One turn sends every row of this set to another row. A few are shown first. Where does it send the rows asked after them?
Rut: [ 1.08 -1.02  1.04  1.47  0.21  0.18  0.12 -0.97 -2.45 -1.83 -1.01  2.45
 -1.53  1.99 -2.18 -0.47]
marob: [ 2.58  2.75  3.25 -0.01 -0.36 -0.80 -1.76  0.21 -0.25 -1.24  1.48  0.06
 -2.12  0.68 -1.79  0.77]
zitiv: [ 0.53 -1.83  2.40  1.00  1.90 -1.92 -1.67  0.30 -0.79  2.22 -1.15  3.06
 -1.82  0.22 -2.52 -1.54]
bar: [ 0.96 -2.08 -1.24  4.33  0.93  0.91 -2.22  1.91  0.43 -0.54  0.53  1.34
 -0.92 -0.44 -4.35 -0.24]
Pubov: [ 1.15 -0.58 -1.58 -0.57  0.28 -0.44 -2.48  2.00  0.82 -0.81  2.38  1.47
 -0.57  1.90 -2.47 -0.50]
kikog: [ 1.52 -1.94 -1.34  4.32  0.22  0.90 -2.43  0.81  1.21  0.02  1.14  1.94
 -0.56 -1.05 -4.09 -0.42]
Zate: [ 0.92  0.91  0.54  2.83  2.57  0.07 -4.19 -0.03 -0.24 -0.39 -0.11 -0.47
 -2.91 -1.39 -2.94  1.43]
Vemes: [-0.48 -0.24  2.74  1.31  0.88  0.54 -3.33 -0.25 -0.18  1.25 -2.19 -1.03
 -2.05 -1.48 -2.35  1.80]
Reru: [ 0.92 -1.92  1.21 -1.49  0.64 -0.98 -0.23  0.83 -0.12  1.81 -1.58  2.68
 -1.36 -1.08 -1.84  0.13]
Soven: [ 3.05  1.72  2.77  2.63  1.82  1.07 -2.16 -0.31 -0.58 -2.20  1.18 -0.42
 -2.31 -0.02 -2.06  0.81]
rumo: [ 1.14  0.44  4.06  1.28 -0.39 -0.26 -2.03  0.89  0.66  1.95 -1.58 -0.48
 -1.71 -2.19 -2.62  1.59]
fefup: [-0.12 -2.32  3.17  2.72 -1.60  2.29 -1.44 -0.11  0.27  0.08  0.64  1.21
  0.20 -1.50 -4.20 -1.63]
duto: [ 1.17  0.68  3.84  0.00 -0.21  1.52 -2.94  1.39  1.83  0.76  0.74 -1.54
 -0.29 -0.58 -1.76  1.28]
Talu: [ 0.14 -1.35  1.34 -0.32  1.55 -0.69 -2.27 -1.37 -1.06  1.64  0.10  2.99
 -2.43 -1.41 -2.40 -1.83]
dupo: [ 0.50 -0.54  0.37 -0.89  0.28 -0.06 -3.34  0.37  1.49  0.62  3.52  1.76
 -0.87 -0.56 -2.55 -2.08]
rir: [ 0.28 -2.10  1.75  2.38 -3.09  1.91 -0.27  0.40  1.10 -0.04 -0.11  1.37
  0.93  0.56 -3.38 -0.41]
nezon: [ 2.34 -0.12 -0.97 -0.76  0.90 -1.10 -1.22  1.99  0.81 -1.08  2.24  2.56
 -1.40  0.42 -2.32 -0.37]
tefud: [ 2.21  1.21  1.96  2.84  1.93 -1.06 -3.20  0.83  0.07  1.14 -0.18  0.25
 -3.10 -2.55 -2.90  1.26]
nagez: [ 2.52  2.09  3.44 -0.27  0.37  0.72 -2.50  0.08  0.76 -1.52  1.69 -0.97
 -1.27  0.82 -1.45  0.77]
Kovol: [ 0.48 -1.62 -0.10 -0.40  0.42 -1.13 -1.84 -0.63  0.06  2.70 -1.21  3.14
 -1.25 -0.23 -1.82 -0.53]
fekel: [-0.09 -2.03 -0.19 -0.36  1.47 -1.06 -1.87  0.55 -0.38  2.13 -1.82  2.20
 -1.57 -0.01 -2.06 -0.02]
kurog: [ 3.09  1.91  2.85  3.81  0.54  0.02 -1.80  0.04 -0.83 -1.88  0.56 -0.02
 -2.64 -0.91 -3.04  0.98]
logib: [ 1.33 -1.19  0.39  3.50  0.52  1.38 -2.81  0.45  0.71 -0.95  3.01  1.52
 -0.91 -1.53 -4.65 -2.11]
Zanuk: [ 0.70  1.89  2.05 -1.04 -0.11  0.19 -3.00 -0.18 -0.01 -1.52  1.19 -1.03
 -1.59  1.44 -1.76  0.94]
sakos: [ 2.61  0.80  2.33  3.03  3.16  0.56 -3.12 -0.04  0.12  0.15  0.02 -0.30
 -2.55 -1.92 -2.57  1.18]
logef: [ 1.48  1.65  2.04  2.64  0.67  1.18 -2.65 -0.76 -1.23 -2.93  0.52 -0.70
 -2.38  0.58 -2.78  0.96]
Fube: [-0.21  0.20  2.51  0.49 -1.15  1.26 -3.71  1.19  1.71  0.11  0.43 -2.01
 -0.47 -0.39 -2.62  1.40]
Nin: [-0.30 -2.62  1.97  1.76 -2.24  2.01 -0.58  1.44  0.33 -0.18 -0.92  0.32
  0.84  0.85 -3.22  0.13]
tuf: [ 1.59  1.44  3.56  0.19 -1.72  0.06 -2.63  2.01  1.90  0.47  1.47 -1.02
 -0.68 -0.84 -2.57  1.10]
bama: [ 1.93 -1.24  0.41  4.20  1.70 -0.64 -2.71  2.36  0.73 -0.32  1.99  2.21
 -1.11  0.18 -4.30 -1.62]
sevu: [ 0.68 -0.86  3.45  0.63 -0.55  0.98 -0.49 -2.15 -1.67 -1.15  0.54  2.46
 -1.26  0.31 -2.57 -2.23]
nozi: [ 1.59 -0.21 -1.46  0.05 -0.33 -0.72 -2.58  0.88  1.45 -0.02  2.66  2.29
 -0.50  1.25 -2.49 -0.84]
niri: [ 1.49 -1.14  3.64  2.43 -0.39 -0.18 -0.22 -0.06 -1.47 -1.38  0.11  2.50
 -1.02  2.32 -3.04 -1.79]
Modev: [ 1.94 -1.42  1.96  1.94  0.18  0.33  1.14 -0.28 -1.68 -1.84 -1.41  2.66
 -1.57 -0.10 -2.94 -0.15]
kepal: [ 1.21 -1.97  2.03  1.55 -2.31  1.87  0.48  2.12  1.20 -1.52  0.45  1.13
  0.80 -0.27 -3.31  0.07]
Fisu: [ 1.28 -1.08  1.18  2.05 -0.64  0.23  0.08 -2.01 -1.53 -1.19 -0.86  3.25
 -1.26  1.31 -2.43 -0.80]
vozu: [ 1.87 -1.95 -0.96  3.21  1.21  0.35 -1.47  3.09  1.38 -0.19  0.95  1.78
 -0.84 -2.28 -4.03  0.03]
zubi: [ 0.33 -2.72  3.38  3.20 -1.02  0.83 -1.35  2.37  1.21  0.64  0.15  1.10
  0.67  0.37 -4.11 -1.42]
tegof: [ 1.08  0.07  3.65  1.51  1.58  0.86 -2.89  0.30  0.67  1.94 -1.32 -0.91
 -1.60 -2.28 -2.18  1.55]
zaze: [ 1.28 -0.78  1.32 -0.54  0.66 -1.85 -2.62  2.12  1.31  0.84  2.35  2.22
 -0.62  1.92 -2.32 -1.74]

fekel goes to Rut
sakos goes to nagez
Talu goes to sevu
Now find these:
Zanuk goes to Vemes
rumo goes to kurog
zubi goes to bama
Reru goes to Modev
rir goes to kikog

